Named turns come first, each shown by rows before and after it. Which turns, in which order, take the first row of each pair that follows to the second? Write the first one first, as in the answered first pair.
Q_324:
[ 1.30  0.88  1.40  2.36  0.24  2.86 -0.27 -0.50 -1.59 -0.46  2.46  0.56
 -1.61 -0.86 -1.29  1.21  1.90 -2.26] |-> [ 1.40  0.31  1.48  2.00  0.78  3.54 -0.40  0.41 -1.81 -0.15  2.02  0.76
 -1.54 -1.01 -1.35  0.60  2.42 -2.22]
[ 0.62 -0.97  0.25 -0.74 -0.53 -0.28  1.09  0.93  0.97  0.21  0.75 -0.94
 -0.73 -2.49 -1.17 -0.41  0.35  0.84] |-> [ 0.80 -0.44  0.31 -1.15 -0.07 -0.92  1.51  0.56  1.01  0.71  0.72 -1.36
  0.07 -2.14 -0.97 -0.32  0.14  0.09]
[ 0.37  0.13  0.89  0.33  1.86  0.66  0.80 -0.40 -0.23  0.56  0.21 -0.50
  0.13 -0.14 -0.64  0.63  1.62 -1.95] |-> [-0.09  0.17  0.40  1.73  0.03  0.38  0.28 -1.28  0.16 -0.63  1.14 -0.23
 -1.10 -0.85 -0.59  1.94  1.03 -0.72]
Q_50:
[ 0.49 -0.32  0.15 -0.44  1.01  1.02 -1.11  1.31 -1.26 -0.02 -0.75 -0.06
 -0.25  0.34  0.06 -0.73  0.74 -0.85] |-> [-0.10 -0.54 -0.39 -0.51  0.26 -0.36 -1.28  1.21 -1.36  0.08 -1.35 -0.47
 -0.31  1.03  0.13 -1.19 -0.14  0.71]
[-0.76 -1.51 -1.23  0.70 -1.74  0.29 -1.43  1.18 -0.52 -1.30 -1.01  0.76
 -1.05  0.28 -0.19 -1.36  1.16  3.54] |-> [-0.48 -0.92 -0.35 -1.09 -0.83  0.81  1.27  2.74  0.53 -1.17  0.32  1.41
  0.43 -2.16 -0.13 -1.49  2.32  1.53]
[-0.11 -0.58  1.06  0.43 -0.46  2.35  0.20  0.07  1.14 -1.01  1.51  0.67
 -0.53 -2.72 -0.16  0.70  1.17 -1.58] |-> [-0.29 -0.94  0.07  2.34 -1.37  1.40 -2.44 -1.33  0.15 -1.05  0.10  0.26
 -2.18 -0.24  0.06  0.54 -0.26  0.60]
Q_819:
[ 0.52 -0.15  0.34  1.90 -0.65  0.75 -0.80 -1.78  0.04 -1.12  0.27  1.31
 -1.93 -0.79 -0.53  1.78  0.41  0.15] |-> [-0.16 -0.35  0.27  1.31 -1.32  0.48  0.05 -1.00  0.36 -1.70  0.35  1.80
 -1.83 -1.46 -0.29  1.43  0.15  1.69]
[ 0.65  1.52 -1.14 -0.66  1.96 -0.69  1.55 -0.72 -1.48  1.02  0.98 -2.36
  2.39  0.67 -0.50  0.26 -1.19 -3.56] |-> [ 0.74  1.19 -1.28  1.42  1.34 -0.68 -0.36 -2.29 -1.98  0.73  1.00 -2.37
  0.86  1.33 -0.46  1.15 -1.76 -3.20]
[ 0.57 -0.99  0.29 -1.96  1.75  2.02 -0.32  2.48 -0.77  1.97 -1.10  0.46
  0.53  0.09 -0.14 -1.97  1.65 -1.20] |-> [ 1.15 -0.93  0.53 -0.44  2.13  2.01 -1.73  1.42 -1.39  2.32 -1.18  0.18
 -0.42  0.96 -0.15 -1.36  1.69 -2.19]
[ 1.12  2.87 -2.09 -1.01  0.93 -2.82  0.97 -0.05  2.15  1.99  0.30  0.49
  3.65  1.47  0.27 -1.60 -0.74  0.01] |-> [ 1.49  3.20 -1.88 -0.04  1.63 -2.19  0.49 -0.89  1.79  2.20  0.32 -0.26
  3.43  1.91  0.18 -0.98 -0.78 -1.24]
Q_79:
[-1.31  1.73 -0.32 -0.07 -0.95 -1.20  0.85 -0.02 -0.59  1.04  0.11 -0.44
  0.57 -0.41 -0.39  0.62 -1.28  0.34] |-> [-0.96  1.82  0.04  0.65 -0.81 -1.16  0.16 -0.55 -0.66  1.12  0.13 -0.72
  0.17 -0.59 -0.57  1.12 -1.53 -0.59]
[-0.50  2.38 -0.04 -2.15  0.39 -2.14  3.83  1.02  0.62 -0.35  2.00 -1.44
  2.30 -1.85  1.01 -0.19  2.52 -1.31] |-> [-0.01  3.43  0.34  0.22  0.04 -1.59  2.65 -1.21  0.44 -0.76  2.85 -1.60
  1.72 -1.96  0.73  1.85  2.24 -3.11]
[ 0.29 -1.03  0.03 -1.60  1.69 -0.74  0.62  1.30  0.00  0.43 -1.79  1.08
  0.47 -0.28  0.63 -1.17  0.57  2.23] |-> [ 0.13 -0.05  0.25 -1.52  0.84 -1.28  2.07  0.84  0.83  0.01 -0.42  1.04
  1.08 -1.76  0.71 -0.11  0.22  1.91]
[ 0.71 -2.43 -1.48 -0.29  1.06  0.35 -2.30  0.61 -0.08 -0.26  0.36  0.55
 -2.06  1.66 -0.52 -1.71  0.65  1.39] |-> [ 0.24 -2.46 -1.55 -1.71  0.66 -0.50 -0.66  1.60  0.66 -0.32  0.93  0.95
 -1.18  0.50 -0.36 -2.23  0.19  2.36]
Pairs:
(2 to 4 turns a pair)
[ 0.17 -0.53 -1.71 -1.78  2.79  1.07  0.99  2.23 -1.58  1.49 -2.66  0.76
 -0.42  0.41  1.03 -2.32  0.01 -0.11] |-> [-0.26 -0.40 -2.43  0.33  1.27  0.01 -1.22 -0.18 -1.78  0.81 -3.05 -0.13
 -2.28  2.18  1.23 -1.50 -1.44  1.52]
Q_79 Q_50 Q_50
[ 1.38 -0.62 -0.10 -0.40  1.18  0.94 -0.42  1.61 -1.46  0.98 -1.08 -0.29
 -0.25 -0.41 -0.45 -1.48  0.69 -0.34] |-> [ 1.29  0.46  0.15  2.07  0.01  0.81 -1.21 -1.00 -1.06  0.32  0.28 -0.50
 -1.46 -0.86 -0.53  0.74  0.32 -0.77]
Q_79 Q_79 Q_79 Q_50
[ 0.70  1.51 -1.20 -3.92  0.25 -0.41  3.98  3.18  0.64  1.59  0.70 -0.61
  3.94 -2.68  1.28 -1.80  2.56  0.24] |-> [ 2.51  0.80 -1.15 -2.40  2.99  0.87 -0.15  2.16 -1.58  3.96 -2.07 -2.29
  2.77  1.51  0.58 -2.26  2.80 -2.32]
Q_819 Q_819 Q_79 Q_79
[ 0.75  1.50  0.18  3.07 -0.51 -0.41 -1.97 -4.27 -0.74  0.07  1.76 -2.35
 -0.71  2.32  0.69  2.26 -1.46 -2.13] |-> [-0.13 -1.03 -1.24  2.13 -1.28 -0.89 -3.53 -1.98 -1.29 -0.42 -0.43 -1.79
 -1.81  3.95  0.66 -0.81 -2.13  2.96]
Q_79 Q_819
[-0.03 -1.46 -0.20 -0.07 -1.13  1.22 -1.51  2.29  0.31 -0.85  0.04  0.95
 -1.86 -1.33 -0.30 -1.03  1.01  2.16] |-> [-0.39 -0.41 -0.17  0.02 -1.88  0.73 -0.35  1.78  0.89 -1.41  1.29  1.27
 -1.68 -2.71  0.11 -0.03  0.80  1.80]
Q_79 Q_79
[-0.54  1.45 -0.09 -2.97 -2.78 -2.36  3.79 -0.09  0.24 -0.85  2.51 -0.61
  2.41 -2.91  0.44 -0.98 -1.79  0.58] |-> [ 0.41  1.91 -0.17  1.80 -2.63 -2.47 -0.76 -4.43 -1.30 -0.55  1.79 -2.39
  0.16  0.48  0.33  1.40 -2.86 -1.18]
Q_819 Q_79 Q_819 Q_50
[ 0.76 -1.36  0.17  1.33 -2.07 -0.49  1.13  1.18  0.51 -2.08 -0.04  0.99
 -0.86 -0.28  0.97  0.03 -0.05  0.56] |-> [ 0.58 -1.72 -0.03  1.31 -1.59 -1.18  0.49  0.76  0.14 -1.26 -1.33  0.46
 -0.79  1.54  0.80 -0.61 -0.75  1.12]
Q_819 Q_819 Q_50 Q_50
[ 0.88 -0.55 -0.27 -1.61  1.24  2.38  0.25  2.95 -1.43 -1.65  1.23  0.43
 -0.30 -2.64 -1.04 -1.46  1.47  0.69] |-> [ 0.70  0.41  0.19 -0.30  0.68  2.33  0.79  1.41 -0.88 -1.99  2.60  0.43
 -0.32 -3.48 -0.89  0.23  1.16 -0.18]
Q_79 Q_79
[ 0.79 -0.10  0.42 -2.97  2.80  0.82  2.83  2.72  0.47  1.48  0.44  0.13
  1.90 -1.47 -0.07 -0.80  1.22 -1.71] |-> [ 1.30  0.04  0.53 -1.98  3.63  1.39  1.41  2.02 -0.43  2.26 -0.05 -0.75
  1.68 -0.17 -0.33 -0.66  1.35 -3.14]
Q_819 Q_79 Q_79
[-1.12  0.89 -0.93 -0.51 -1.69 -0.91  2.45  0.64  0.93 -1.54  0.96  0.73
 -0.43 -2.46 -0.14 -0.28 -0.88  2.43] |-> [ 0.60  0.45 -0.05 -1.87  1.97  0.62  2.49  2.17  0.08  0.89  0.08  0.05
  0.97 -1.09 -0.62 -1.48  0.49 -1.64]
Q_324 Q_819
